W =
[[151 138 142 146 139 135 154]
 [112 111 129 123 123 107 129]
 [143 133 137 149 147 135 144]]
W[0][0] = 151
W[0][6] = 154
W[1][5] = 107
W[0][4] = 139
W[:, 5] = [135, 107, 135]
W[0][5] = 135
W[1][3] = 123

M =
[[121 120 111 131 123 128 111 121 130 125 131 115 115 134 125]
 [128 136  99 121 131 133 122 129 133 132 129 116 121 126 126]
 [127 132 127 123 115 137 123 152 139 136 120 126 135 124 133]
 [132 135 138 123 121 134 133 150 135 136 120 134 142 121 132]
 [128 122 134 134 139 118 134 105 117 120 136 132 122 133 125]
 [126 129 133 126 112 136 123 151 138 134 120 128 136 125 133]
 [125 133 117 122 116 137 120 148 139 136 121 121 132 123 131]
 [121 110 142 139 113 125 114 127 130 122 127 127 123 136 129]
 [132 142 104 118 140 131 134 125 128 133 131 121 126 124 125]
 [121 119 112 133 127 126 114 114 128 122 133 117 113 135 125]
 [121 120 114 131 114 132 109 132 136 128 127 115 118 133 128]]
M[0,0]	121
M[8,4]	140
M[3,6]	133
M[3,12]	142
M[6]	[125, 133, 117, 122, 116, 137, 120, 148, 139, 136, 121, 121, 132, 123, 131]
M[1,12]	121
M[4,2]	134
M[7,9]	122
M[10,13]	133
M[8,5]	131
M[:, 10]	[131, 129, 120, 120, 136, 120, 121, 127, 131, 133, 127]
M[:, 4]	[123, 131, 115, 121, 139, 112, 116, 113, 140, 127, 114]
M[5,8]	138
M[8,2]	104
M[4,7]	105
M[4]	[128, 122, 134, 134, 139, 118, 134, 105, 117, 120, 136, 132, 122, 133, 125]
M[:, 0]	[121, 128, 127, 132, 128, 126, 125, 121, 132, 121, 121]
M[6,3]	122
M[:, 2]	[111, 99, 127, 138, 134, 133, 117, 142, 104, 112, 114]
M[:, 14]	[125, 126, 133, 132, 125, 133, 131, 129, 125, 125, 128]
M[8,14]	125
M[1,14]	126
M[0,9]	125
M[4,9]	120
M[2]	[127, 132, 127, 123, 115, 137, 123, 152, 139, 136, 120, 126, 135, 124, 133]
M[4,4]	139
M[8,3]	118
M[4,3]	134
M[10,7]	132
M[3,4]	121
M[:, 5]	[128, 133, 137, 134, 118, 136, 137, 125, 131, 126, 132]
M[:, 7]	[121, 129, 152, 150, 105, 151, 148, 127, 125, 114, 132]
M[7,4]	113
M[7,12]	123

m =
array([[139, 137, 140, 130, 126, 119, 131, 128, 131, 137],
       [122, 131, 124, 130, 126, 127, 121, 127, 115, 136],
       [134, 133, 132, 130, 125, 117, 126, 131, 127, 112],
       [141, 147, 136, 137, 141, 133, 134, 145, 144, 112],
       [132, 130, 131, 128, 131, 134, 133, 129, 134, 148],
       [118, 128, 122, 129, 134, 137, 127, 129, 132, 105],
       [138, 122, 136, 124, 117, 113, 129, 122, 124, 149]])
Rows and columns are counted from 0.
row 0 col 0	139
row 1 col 9	136
row 1 col 4	126
row 5 col 8	132
row 3 col 2	136
row 1 col 6	121
row 0 col 4	126
row 0 col 2	140
row 5 col 5	137
row 6 col 9	149
row 1 col 5	127
row 6 col 2	136
row 3 col 7	145
row 0 col 8	131
row 4 col 5	134
row 5 col 3	129
row 0 col 5	119
row 5 col 2	122
row 3 col 8	144
row 2 col 0	134
row 2 col 1	133
row 5 col 7	129
row 0 col 1	137
row 3 col 3	137
row 3 col 1	147
row 2 col 4	125
row 1 col 8	115
row 3 col 9	112
row 3 col 4	141
row 4 col 1	130
row 6 col 4	117

arr =
104,142,134,123,130,120,135,114,142,132,123,120
116,120,129,139,154,129,118,116,119,133,119,131
119,127,139,112,138,143,116,125,144,129,113,122
125,131,122,129,102,113,145,117,126,136,124,121
131,136,149,147,148,120,127,122,127,135,121,124
126,120,143,134,148,124,147,122,113,131,121,132
138,144,135,125,119,137,112,148,137,126,121,136
133,138,111,137,103,123,115,131,129,121,129,134
139,128,135,142,103,117,140,122,117,135,121,127
126,137,150,125,112,126,148,123,137,117,123,127
Indices start at 0.
row 0 col 0 => 104
row 7 col 5 => 123
row 8 col 7 => 122
row 9 col 3 => 125
row 2 col 5 => 143
row 6 col 6 => 112
row 9 col 2 => 150
row 0 col 1 => 142
row 5 col 2 => 143
row 8 col 0 => 139
row 5 col 1 => 120
row 5 col 4 => 148
row 3 col 0 => 125
row 4 col 8 => 127
row 5 col 5 => 124
row 9 col 0 => 126
row 7 col 2 => 111
row 2 col 11 => 122
row 7 col 7 => 131
row 0 col 10 => 123
row 9 col 4 => 112
row 2 col 6 => 116
row 7 col 8 => 129
row 7 col 9 => 121
row 5 col 8 => 113
row 9 col 5 => 126
row 7 col 1 => 138
row 2 col 9 => 129
row 2 col 10 => 113
row 3 col 7 => 117
row 9 col 8 => 137
row 1 col 10 => 119
row 1 col 5 => 129
row 4 col 0 => 131
row 2 col 8 => 144

a =
[[149 143 128 117 103 134]
 [137 145 146 128 125 132]
 [130 135 144 131 116 155]
 [125 120 112 129 116 148]
 [117 119 124 141 117 119]
 [152 114 135 130 112 131]
 [121 138 126 140 132 117]
 [131 127 122 124 113 144]
 [127 119 135 130 122 123]]
Indices start at 0.
(0, 0)	149
(3, 3)	129
(5, 4)	112
(2, 2)	144
(4, 0)	117
(8, 0)	127
(8, 5)	123
(1, 0)	137
(8, 3)	130
(7, 4)	113
(2, 5)	155
(5, 2)	135
(6, 1)	138
(0, 5)	134
(3, 4)	116
(0, 3)	117
(1, 5)	132
(2, 1)	135
(3, 1)	120
(4, 4)	117

data =
[[136 135 151 127]
 [149 107 112 149]
 [128 130 144 134]
 [133 134 140  99]
 [140 107 118 132]
 [120 129 137 139]
 [128 130 139 109]
 [124 116 111 113]
 [114 129 132 141]
 [118 128 134 117]]
Indices start at 0.
row 0 col 0: 136
row 2 col 2: 144
row 2 col 1: 130
row 3 col 0: 133
row 0 col 1: 135
row 6 col 1: 130
row 3 col 2: 140
row 4 col 0: 140
row 4 col 2: 118
row 0 col 3: 127
row 3 col 3: 99
row 2 col 0: 128
row 7 col 0: 124
